The rows below fall into families. The same turns and mirrors carry the whole set onto itself and the rows of a family onto each other. For each named row, which other rows are in its family? Write them in the order they are listed.
These 16 rows form 4 families of 4 rows each.
Bageb: [ 2.51 -1.93  1.65 -4.06  0.77 -0.87 -0.76 -0.51 -0.81 -3.23  1.57 -0.96
  2.10]
Rav: [ 0.29 -1.74 -2.57 -1.24 -2.80  4.27 -0.87  0.16 -2.10 -3.71  0.56 -0.08
 -1.06]
Nazep: [-1.51 -0.92 -1.90  3.58 -1.41  1.51  0.56 -0.68 -0.39 -2.22 -0.10  0.93
 -3.07]
lazi: [ 0.72 -0.06 -0.90 -1.06  4.94 -1.21 -0.71  0.19  3.60 -0.77  1.73 -0.38
 -2.66]
Zut: [ 0.00 -1.72 -1.93 -1.32 -3.09  3.90 -1.92  0.08 -1.99 -3.18  0.93  0.31
  0.92]
sefe: [ 2.20 -1.26  2.00 -4.01  3.43 -0.75 -1.36 -0.68 -0.60 -2.27  0.40 -1.23
  1.43]
fem: [-1.97 -1.50 -3.91  3.32 -0.91  1.00  0.23  0.01 -0.05 -2.30  0.94  1.37
 -2.26]
gul: [-2.10 -0.61 -3.72  3.38  1.75  0.98 -0.45 -0.03  0.07 -1.14 -0.27  1.12
 -2.88]
gir: [ 0.60  0.20  0.13 -0.34  3.91 -0.58  0.96  0.02  4.10 -0.88  1.51 -0.19
 -3.11]
bavuk: [ 0.11  0.09 -0.11 -1.20  4.80 -1.25 -1.81 -0.11  3.88 -0.50  2.20  0.00
 -0.76]
kuge: [-0.33 -2.39 -2.54 -0.74 -2.13  4.97 -0.64 -0.92 -2.07 -2.58  0.91  0.35
  0.46]
feri: [-1.61 -1.66 -3.12  3.50  0.53  1.51  0.96 -0.33 -0.13 -1.91  0.27  0.82
 -3.68]
divu: [ 0.48 -0.29  1.06 -1.14  4.60 -1.58 -1.37  0.83  3.73 -1.85  1.87 -0.60
 -2.23]
dize: [ 1.44 -2.16  2.44 -3.54  2.45 -0.48 -1.35 -0.33 -0.47 -2.85  1.24 -0.78
  2.93]
Basa: [-0.60 -3.13 -1.52 -1.45 -1.37  4.26 -2.87  0.07 -2.38 -3.50  1.26 -0.01
  1.38]
depog: [ 1.15 -2.52  1.05 -3.78  4.38 -0.78 -0.91 -0.26 -0.52 -2.71  1.52 -0.84
  2.27]

Same family as dize: lazi, Zut, feri
Same family as bavuk: Rav, Nazep, depog

The rows below fall into families. The same turns and mirrors carry the whole set onto itself and the rows of a family onto each other. For each named row, which other rows are in its family? Write them in the order they are listed.
These 32 rows form 4 families of 8 rows each.
lakik: [-6.20 -3.92 -1.68  3.56 -3.77 -2.70  0.03  2.71]
Mamu: [-3.63 -0.60  0.77 -1.46 -1.76 -5.06 -0.14  0.94]
pubo: [-5.96 -0.27  1.17  2.30 -3.54 -0.32 -1.36  1.39]
lonoz: [-2.97 -2.40 -1.53 -1.45 -2.16 -5.26 -0.71  2.92]
Lari: [-7.62 -2.61 -1.28  1.02  3.05 -4.08 -2.72  1.05]
duva: [-2.64 -1.53  1.06 -2.14 -1.20 -3.10 -2.74  1.04]
nepat: [-8.35 -2.02 -0.35  2.85 -3.36 -1.34  0.13  1.71]
buzif: [-3.56 -3.56 -3.08  0.67 -0.38 -2.74 -3.20  4.85]
momu: [-4.78  0.78 -0.19  2.70 -0.87 -1.55 -3.98  0.10]
mipu: [-8.47 -4.70 -3.04  0.72  1.28 -3.04 -2.04  1.70]
Vir: [-8.71 -2.43 -0.13  1.53  1.04 -5.49 -0.78  1.22]
Purid: [-5.48 -0.69 -1.06  4.20 -2.05 -0.08 -2.89  1.68]
Mag: [-6.89 -2.29 -1.93  1.76  2.74 -2.93 -3.90  2.92]
rut: [-7.29 -4.34  0.76  2.20  1.80 -1.53 -1.15 -0.80]
Tafi: [-4.61 -2.33  0.15 -2.64  0.80 -2.53  1.25  2.45]
kobig: [-4.53  0.26 -0.70 -1.55  1.30 -0.42 -0.49  0.59]
zub: [-9.68 -3.55 -1.87  2.04 -0.99 -2.64 -0.13  1.40]
mogu: [-5.40  1.54  0.85  1.21 -0.26 -2.44 -2.43 -0.30]
nakab: [-4.18 -3.31 -1.66  1.67 -3.42 -0.44  0.73 -0.31]
Rikuz: [-4.28 -5.34 -0.22 -0.59  0.28 -1.47  0.17  4.30]
Rebu: [-6.90 -3.83 -0.35  2.79 -3.28 -4.83  0.44  2.14]
Magum: [-5.35 -5.20 -2.98 -1.01  1.32 -3.15 -3.27  2.33]
bida: [-2.03 -3.63 -1.54 -0.60 -1.98 -3.63 -1.62  3.98]
Ragus: [-4.06 -3.48 -2.46  1.13  1.57 -1.94 -4.37  3.59]
Zezov: [-3.83  0.22  1.95  0.10 -2.37 -1.33 -2.52  0.81]
voru: [-4.85 -2.42 -1.01  4.36 -3.65 -1.48 -2.41  2.32]
puda: [-6.44 -4.14  0.13  1.58 -1.42 -2.54  1.19 -1.81]
rup: [-8.13 -3.80 -0.89  1.29 -0.72 -5.68  0.78  1.07]
gudiz: [-4.40  0.74  0.26 -0.77 -0.63 -4.91 -1.65 -0.31]
futut: [-2.93 -4.09 -1.19 -2.34 -0.03 -3.55 -3.14  2.06]
Sudam: [-5.66 -5.52 -0.03  1.96  1.81 -0.24 -1.98  2.68]
Zuru: [-3.64 -0.88 -2.07  0.86 -1.22  1.29 -1.15  0.40]

Same family as bida: lakik, Mamu, Lari, Purid, mogu, Ragus, rup
Same family as Zezov: pubo, duva, nepat, mipu, zub, Magum, futut
Same family as buzif: lonoz, momu, Vir, Mag, Rebu, voru, gudiz
Same family as kobig: rut, Tafi, nakab, Rikuz, puda, Sudam, Zuru

The rows below fall into families. The same turns and mirrors carry the whole set onto itself and the rows of a family onto each other. For each named row, which other rows are in its family? Write them in the order they are listed.
These 32 rows form 4 families of 8 rows each.
zoti: [ 1.93  2.38  1.65 -0.86 -0.97 -0.69 -0.23 -2.49  1.29  0.82 -1.22 -4.47
 -1.03]
Gilu: [ 2.74  2.64  0.84  1.13  1.23 -0.12 -3.95 -1.82 -3.03  3.01 -3.25  4.77
  1.13]
riv: [ 3.44  1.62  4.32 -1.87 -1.72 -2.35 -3.03 -3.70 -2.27  0.38 -4.82  1.08
 -1.13]
Noga: [ 3.46  2.91 -2.76  0.22  1.53  2.11 -1.96  0.41 -2.26 -0.45 -0.10  0.88
  1.73]
vudet: [ 3.25 -0.08  4.45  0.35 -0.95 -1.60 -2.10 -2.02  1.38  1.37 -0.88 -3.30
  0.52]
rebef: [ 2.92  0.82  4.74 -0.67 -1.52 -3.11 -2.67 -2.57 -0.34  2.87 -4.36 -0.58
 -2.03]
ruruz: [ 2.61  4.53 -2.59 -0.58  0.47  0.65 -4.70  0.69 -2.26  2.32 -2.50  2.44
 -0.43]
Vegam: [ 2.58  3.56 -2.27 -0.72  1.12  1.48 -2.88 -0.21 -4.35  1.85 -3.97  2.52
 -0.16]
zupo: [ 1.72  4.99  0.81 -2.14 -2.73 -1.10 -0.23 -0.88 -0.01  2.52 -1.67 -2.58
 -1.60]
nif: [ 2.10  2.53 -2.83  1.78  2.36  1.28 -1.73  1.16 -3.02  1.06 -1.99  0.33
  1.17]
felor: [ 3.24  2.47 -2.36  1.34  1.76  0.84 -1.10  1.86  0.26  1.75  0.25 -0.61
  1.08]
lur: [ 3.83  1.15  2.15 -0.91 -0.30 -1.04 -0.50  0.92  1.00  1.16  0.44 -4.09
  0.53]
Liziz: [ 2.67  4.12  0.82  0.06  0.87  0.13 -3.48 -2.11 -3.43  1.56 -5.64  3.68
  0.38]
nusa: [ 2.97  2.48 -0.60  1.73  1.01  1.87 -1.78  0.95 -1.53 -2.07 -1.29  0.23
  3.14]
Fugim: [ 3.70  1.12  1.09 -1.60 -1.08 -0.95 -0.59 -0.29  0.56 -0.61 -1.42 -4.62
 -1.49]
Seb: [ 3.66  2.76  3.85 -2.55 -0.57 -2.81 -2.34 -2.25 -1.04  4.75 -3.88 -0.55
 -1.98]
Pere: [ 3.50  0.95  5.09 -2.37 -2.31 -1.29 -3.07 -3.47  0.00  2.08 -2.85 -1.08
 -0.87]
sog: [ 4.35  0.40  0.46  1.93  3.71  0.29 -2.50 -0.91 -2.52  1.13 -1.01  2.06
  2.63]
Bebif: [ 3.16  3.18  1.89 -3.15 -1.39 -1.28 -2.50 -3.14 -0.16  2.30 -3.28 -3.25
 -2.81]
Nekab: [ 3.85  1.03  0.59  0.36  1.13  0.60 -4.75  0.17 -4.30  2.26 -3.60  3.75
  1.36]
dopor: [ 1.52  3.80  0.16 -2.41 -0.04 -1.80 -2.24 -0.96  0.01  1.03 -4.86 -1.82
 -3.74]
Lupo: [ 2.95  5.82 -2.70 -0.77 -0.49  0.10 -1.60 -1.52 -2.78  2.96 -2.49  1.54
 -0.90]
panu: [ 2.00  3.40  1.57 -2.50 -3.67 -1.50 -1.92 -1.22 -0.02  1.37 -3.39 -1.89
 -2.90]
dav: [ 4.79  0.04  5.49 -1.26 -0.87 -1.62 -0.51 -2.73 -1.25  1.80 -1.17 -0.62
  1.40]
fatu: [ 3.74 -1.60  4.63  0.22  0.66 -1.71 -2.50 -0.34  0.68 -0.74 -2.16 -1.12
  0.72]
Neke: [ 5.40  1.73  1.41 -1.29  1.64 -0.55 -3.88 -1.24 -2.51  4.27 -3.29  4.00
 -0.15]
gel: [ 4.76  0.36  2.32  1.18  3.33  0.24 -3.90 -0.36 -2.50  0.20 -3.58  2.27
  2.67]
bur: [ 3.83 -0.81  4.52  0.04 -0.45 -1.69  0.13 -2.83 -0.20  0.02 -1.99 -2.38
  0.12]
les: [ 1.79  5.18 -2.40  0.37  1.37  0.63 -3.51  1.52 -1.31  0.72 -4.02  0.36
 -0.35]
suv: [ 5.21  0.41  1.76  1.85  0.11  0.11 -1.93 -0.86 -2.13  1.22  0.31  2.41
  3.57]
big: [ 1.39  2.39  0.58  0.74 -1.52 -1.20 -0.23 -0.63  0.28 -2.15 -1.25 -3.45
  0.04]
Mapi: [ 2.62  0.22  0.18  2.60  1.44  1.36 -2.46  0.71 -2.93  0.90 -1.62  2.37
  3.10]

Same family as Seb: zupo, lur, Liziz, nusa, dav, gel, les
Same family as felor: riv, dopor, Lupo, fatu, Neke, suv, big
Same family as sog: Gilu, Noga, rebef, ruruz, Fugim, panu, bur

